One vector is turned by the same rotation once a tick. Each row is the vector after some number of ticks, and that number follows the row.
The counts run from 0 to 466.
[-48.4   8.7  -9.6 -18.7 -35.0 -11.2   4.9   8.0  -3.7   0.8  11.1  -6.7
 -28.6 -36.4  35.4 -14.5 -35.7 -15.3  23.3   5.9 -44.5  -6.4 -11.4 -26.8
  27.2 -25.2 -16.7 -26.1  -8.4  27.8  46.0  33.1 -31.3  -1.5  -7.8   4.7
  -1.8  -1.6 -25.6 -29.9  16.0]
53
[-61.9   0.1 -21.9  -3.1   2.4 -32.0  11.3  21.4  -7.4   9.6  -1.9 -10.3
 -13.8 -38.2  10.9  11.7 -34.6  -9.9  16.1  -4.1 -24.8 -24.0  -9.9 -21.7
  19.5 -45.0 -31.4   8.5  12.4  16.6  40.7  17.1 -57.3  14.1  19.2   9.0
  -7.4  -2.4  -3.8 -19.3   4.1]
93
[-62.4   1.4 -19.1  -6.5 -11.6 -31.1  54.7   8.6  10.1   5.4 -22.8  -8.6
 -36.6 -23.1  26.1  -2.2 -26.1 -26.2  12.2 -11.4 -18.0  -9.0 -28.6 -14.2
  26.5 -23.4  -9.7   8.7 -12.3  25.8  26.1  32.2 -52.8 -11.3  10.0  10.2
   7.7  -5.2   8.3 -21.7  10.4]
394
[-47.6   2.8 -21.5 -21.6  36.2  -9.9  46.8  17.3  14.9  -5.1  -1.2  24.3
 -16.0 -31.0  14.8  20.5 -26.1 -17.3  30.2 -13.6 -15.0  -2.9  -3.1  -9.2
   5.9 -44.7   4.3 -21.4  -8.2  18.1  40.4  24.6 -37.7   0.0 -11.3  24.4
  17.6 -10.7 -36.3 -18.7  -1.2]
276
[-35.9  11.8  -7.8  -9.7 -20.1   2.4  22.7  14.5   5.4  -4.2  11.1   1.1
 -31.1 -45.7  49.6 -13.6 -22.4 -18.3  19.6  10.2 -42.8 -11.3 -19.2 -16.1
  21.4 -38.6  -0.3 -34.8   1.9  37.5  36.4  20.6 -23.2  -0.4 -20.0   8.1
  12.5   5.3 -23.0 -24.9  19.2]
42
[-42.2  25.3  -7.8 -23.8  15.3  -4.5  33.4  14.8   4.1   8.4  10.9  11.9
 -24.5 -35.8  35.2   0.6 -19.8  -9.5  57.8 -10.0 -28.6  -5.0   2.6 -26.5
  11.0 -43.8   9.7 -37.8  -3.3  19.9  35.8  28.5 -14.3  -3.5  -0.1   2.2
  12.8 -12.8 -25.3 -14.4  32.1]
299
[-53.3  13.2  -7.3  -0.7 -17.4  -4.9   2.6  19.3  -5.9  14.1  12.4   3.2
 -17.4 -44.7  48.6  -5.1 -32.1  -7.6  35.8  11.2 -32.4 -23.4  -4.2 -31.8
  25.0 -38.4 -18.8 -23.8   2.9  23.3  40.0  28.5 -35.6   2.8  -1.2   8.4
  -4.3   4.7  -5.2 -18.6  25.4]
68
[-54.4  -0.3   3.4   0.2   1.6 -13.3  42.4   4.6   8.4 -12.7   5.3  10.1
 -49.3 -29.3  25.2  -9.0 -36.9 -27.7  13.1  11.5 -21.9   4.4   2.9 -17.7
  15.9 -29.0 -16.8 -22.4  -9.7  48.9  37.2  21.5 -13.4  13.1 -15.1   7.0
 -10.8  17.0 -16.1 -17.8  31.0]
4
[-44.2   5.6  -7.4 -30.7  -6.3 -12.9  22.3  17.4  -1.9 -12.3  17.1  10.6
 -20.3 -27.0  41.6 -12.7 -19.4  -0.9  35.0   4.9 -31.8  20.1   5.4 -27.8
  30.2 -26.7   3.1 -19.6   2.2  18.6  53.7  29.7 -32.2  -7.5  -9.5   3.2
   1.7  -0.9 -45.1 -31.9  15.3]
295
[-53.9  -3.0 -20.0 -16.7  22.3  -2.8  37.4  15.1   8.9 -19.5   5.9  15.8
 -41.0 -20.2  34.7  26.4 -15.0  -8.6  16.9 -10.6 -19.2  14.2  -6.4 -17.4
  -0.3 -30.1   1.5   9.5   2.7  19.7  42.8  18.2 -49.6  10.6   3.9  38.8
  16.4  -2.0 -36.4 -30.2   7.4]
254
[-31.2  -4.2 -49.3  14.5  11.7 -46.2  28.4  23.5  20.3 -18.2  19.3   0.4
 -15.9 -18.7   8.5   1.5 -19.7 -27.1  13.0   0.9 -31.1  16.7 -10.1 -14.0
  31.5 -37.2  -3.8   8.5  12.0  25.1  35.4   3.3 -59.8   0.5   7.2  32.0
  19.2  -6.5 -25.9  -0.5  18.6]
189
[-54.6   5.2 -22.7   7.1  -5.8 -27.7  52.1  22.4  19.1  -1.4 -10.1  -2.1
 -30.9 -28.8  42.0  -4.7 -13.0 -27.9  20.0  -2.1 -15.6 -21.8 -22.2 -16.9
  25.0 -41.5   0.2  -3.1  -7.7  41.8  17.6  18.5 -43.1  -3.9  -1.4  13.0
  19.4   8.4  17.0 -11.6  18.4]
400
[-46.7   3.2 -60.5  15.5  -2.2 -43.1  39.9  32.5  18.3  -0.3   1.2   1.9
 -30.3 -21.3  29.7  12.5 -17.0 -17.4  20.5 -13.8 -19.1 -11.5  -6.7 -22.5
  19.1 -38.3   6.2  11.1  -5.9  25.7  22.9   7.1 -35.4 -12.1  12.6  29.0
   6.5 -10.0   6.0  -7.9  22.5]
158
[-45.7  10.3 -17.7  -6.5   0.0 -18.4  15.4  20.4  -6.4   9.8  -0.5 -16.5
 -23.3 -48.0  26.5  16.8 -22.6  -7.3   8.5  -9.9 -40.3 -14.5 -30.9 -13.0
   9.4 -61.4 -18.6   9.3  31.4  13.3  31.2  10.5 -52.4  11.4  18.0  12.0
  14.7 -16.8  -8.1 -18.8  13.7]
98
[-36.6   8.5 -15.2 -38.6   4.4 -29.0  32.7   5.3   6.0 -14.0  12.5   3.5
 -24.5 -25.7   7.7  -7.0 -30.9 -15.0  26.8 -11.2 -39.0  19.0   7.2 -17.0
  16.2 -34.5   0.5 -33.6  -7.8  23.8  50.1  26.4 -22.9  -2.8  -7.3  -0.1
   4.0 -17.8 -53.2 -25.8  11.5]
290
[-37.7   1.4 -22.9  14.5   5.3 -25.6  18.2   9.1  15.2  -1.1   8.7  -7.6
 -20.0 -42.4   1.9  -4.0 -36.6 -39.1   1.6   4.8 -37.7   0.0 -28.5  -6.7
  26.7 -39.6 -27.5  -7.2  13.1  31.6  32.7  10.7 -64.7  16.4  -2.2  26.6
  20.6  -0.5 -17.0  -0.7   6.8]
447
[-33.6   5.0 -16.2  19.9 -11.4  -4.0   5.6  13.4   9.8  -7.6  27.3  -4.8
 -40.4 -42.6  35.2 -10.8 -33.6 -25.2   6.8  16.5 -48.8   3.0 -18.1 -16.0
  22.6 -40.4 -20.4 -11.4  17.2  40.2  32.9   6.8 -31.6  14.6  -4.1  21.4
   4.3   6.3 -12.4  -3.2  39.2]
456
[-52.3  17.8 -11.9 -12.6  -0.6  11.5  31.4   5.6   8.4  18.1  -8.5   2.9
 -33.2 -40.9  36.8  11.0 -29.0 -22.0  31.2  -9.9 -29.4 -26.5 -25.1 -12.2
   8.9 -38.0  -8.9 -28.1 -14.7  25.0  30.6  35.7 -44.1   2.2  -5.6  19.0
  19.2  -5.4  -4.8 -19.9   6.3]
40
[-48.5   1.4 -24.9  12.0  -0.3 -29.5   9.5   7.9  11.9 -15.9  11.5 -10.5
 -36.0 -32.9   7.5   8.0 -29.2 -31.6   3.4  -2.8 -38.9 -14.2 -12.8 -19.3
   6.6 -32.7 -27.6  -0.1   3.8  41.9  29.1   4.8 -59.8  24.7  16.6  32.3
  14.4   3.3 -12.6 -10.9  16.5]
458
[-37.7  -2.3 -49.8  23.9  -8.7 -23.7  30.8  28.1  16.9   9.8  14.7  14.5
 -26.4 -23.8  40.2  -7.9 -38.1 -12.3  19.6   9.4 -23.3   8.8  -3.7 -17.2
  42.4 -32.2   3.2   1.0   3.8  16.9  42.4  17.5 -25.7 -25.2  -5.0  22.3
 -11.5  -7.8  -4.8  -6.3  32.0]
165
[-54.8  14.5   3.7 -14.5  23.6 -22.8  62.1  13.2   1.1   7.3 -12.7  -8.0
 -31.0 -38.7  25.8   7.1 -13.7 -12.6  22.9 -10.1 -16.9 -13.4 -17.5  -8.8
   8.8 -66.2  -8.2   0.5  18.5  26.6  21.0  18.3 -31.6   6.4   9.9  -6.3
  13.6  -4.8   5.8 -11.8  29.4]
357
[-56.8  14.9  -1.8  -4.9   0.0   5.4  42.7  -0.2   7.8   0.6  -1.6   5.4
 -60.0 -32.4  34.1   3.6 -28.6 -26.7  31.2  -4.7 -22.9 -13.1  -7.6 -17.7
  -2.1 -28.2 -10.1 -27.4 -17.6  41.6  26.7  29.1 -14.4   7.9  -1.9  15.4
   2.9   2.7  -1.6 -20.2  32.5]
14
[-36.8  10.4 -13.2 -20.9 -14.3 -17.4  18.0   4.8   6.6   4.9   6.2  -7.3
 -23.2 -45.9  14.0 -13.9 -41.4 -26.5   9.1   0.4 -48.5  -7.1 -22.0  -7.2
  24.5 -39.2 -13.0 -44.4  -6.8  33.5  43.2  25.6 -28.0   3.8 -18.5  -1.2
   5.5  -9.5 -34.8 -24.3   8.6]
48
[-43.8  -2.2 -54.3  11.2  10.5 -36.0  46.0  30.6  18.7   8.5  -8.0   1.6
 -17.1 -35.0  21.4  15.7 -28.0 -18.1   1.1 -12.6 -20.7 -11.4 -18.2  -1.8
  18.5 -59.1   2.2   9.7   6.6  20.3  31.2   8.4 -36.4 -14.1   0.2  20.5
   5.2 -16.3   2.0  -9.7   9.2]
147
[-66.4   8.8  -3.7  -8.6   5.4  -0.6  43.9   1.5  10.3  -7.7  -8.9   4.7
 -55.7 -25.5  32.5   9.5 -21.4 -28.3  24.1  -9.4 -17.5 -16.6 -14.0 -20.8
   0.3 -23.2 -14.0 -14.6 -17.9  37.1  25.5  30.2 -36.1  12.7   5.3  23.1
  13.6   3.6  -1.1 -22.8  19.8]
13
[-60.5   8.5 -23.7 -17.0  23.6  -8.9  43.0  22.2  10.4 -17.1   4.1  22.2
 -32.8 -21.1  37.2  19.9  -8.5  -7.9  38.0  -9.6 -14.2  -7.7  10.0 -27.4
  -1.1 -35.9   8.7 -14.5 -13.1  29.4  34.9  21.9 -34.4   7.1  -0.6  29.3
  14.5   1.0 -24.6 -23.9  11.5]
271
[-44.0  -7.2 -19.7  -7.1  23.6  -6.8  30.6   6.6  10.3 -21.9  17.0  12.8
 -37.6 -19.3  21.1  12.6 -26.5 -14.8   0.7   0.4 -30.3  35.8 -13.0  -9.2
  16.8 -27.9 -10.5  11.6  20.5  15.8  51.2  18.3 -48.5   7.5  -1.0  33.7
   8.9   0.1 -48.3 -19.8  10.8]
237
[-42.0   3.0 -27.5   9.9  -1.7 -14.9  31.5  20.9   0.4  25.6   1.6   0.2
 -30.3 -47.0  32.3   5.9 -52.6  -1.4   5.2   0.0 -28.1  -0.7 -15.6  -2.5
  24.6 -57.0 -13.2   3.2  23.7  13.2  45.7  17.0  -8.2 -10.4  -3.1   2.1
 -23.3 -16.5  -0.9 -13.0  30.3]
122
[-38.8   3.1 -38.7  11.6  -6.6  -7.4  34.6  24.0   8.0  27.4   2.0   4.6
 -36.2 -39.8  43.0   3.8 -42.9  -6.8   7.1  -3.2 -29.0   2.8 -20.2  -5.2
  27.7 -48.7  -0.7   7.2  14.9  13.4  41.8  20.9  -7.7 -23.7  -1.5  11.9
 -12.8 -21.0   5.1 -13.2  35.3]
138
[-52.2  18.0  -2.7 -23.1  28.2  -1.8  37.7  18.6  -0.8  18.8   1.9  14.0
  -4.9 -34.6  33.1   5.9 -20.9  -2.2  53.1  -3.2 -16.2  -6.9  -4.9 -24.4
  23.1 -44.5  -1.0 -19.5  10.9   6.0  41.4  35.2 -46.2  -3.4  -1.1   4.4
  15.1  -3.4 -18.7 -13.0  20.8]
309
[-48.3   6.0  -6.2 -20.7   3.7 -41.4  60.7   4.5   3.6  -2.0 -20.3 -20.1
 -41.5 -36.1  14.8  -0.5 -15.6 -28.1   2.5 -21.8 -28.6  -3.2 -29.2  -3.0
  11.0 -51.1  -6.3   5.3   8.8  33.4  20.3  17.3 -31.5   2.6   9.7  -3.3
  16.9 -12.9  -4.3 -17.8  21.3]
372
[-49.6  10.3 -14.8 -10.6  -2.7  -8.2  14.7  17.0   0.9  13.9   0.4  -4.7
  -2.8 -44.7  26.6   8.3 -30.7 -16.6  21.0  -3.5 -30.5 -23.4 -25.5 -14.9
  27.0 -48.1 -19.2 -14.1   6.9  12.5  38.5  25.5 -67.6   7.8  -0.8  15.9
  18.7  -7.3 -18.2 -21.3  -6.6]
66
[-48.9  -2.9   2.9 -19.5  -5.0 -48.6  46.4  15.0  -2.6 -15.7  -1.4 -13.8
 -29.1 -32.2  23.0 -15.2 -20.9 -15.5  -1.4   1.2 -30.4   8.4  -7.2 -16.5
  24.6 -46.5 -15.9   5.7  18.4  39.5  38.1  15.6 -25.0   4.9  -2.1 -16.8
  -9.3   5.6 -20.9 -26.0  26.6]
360
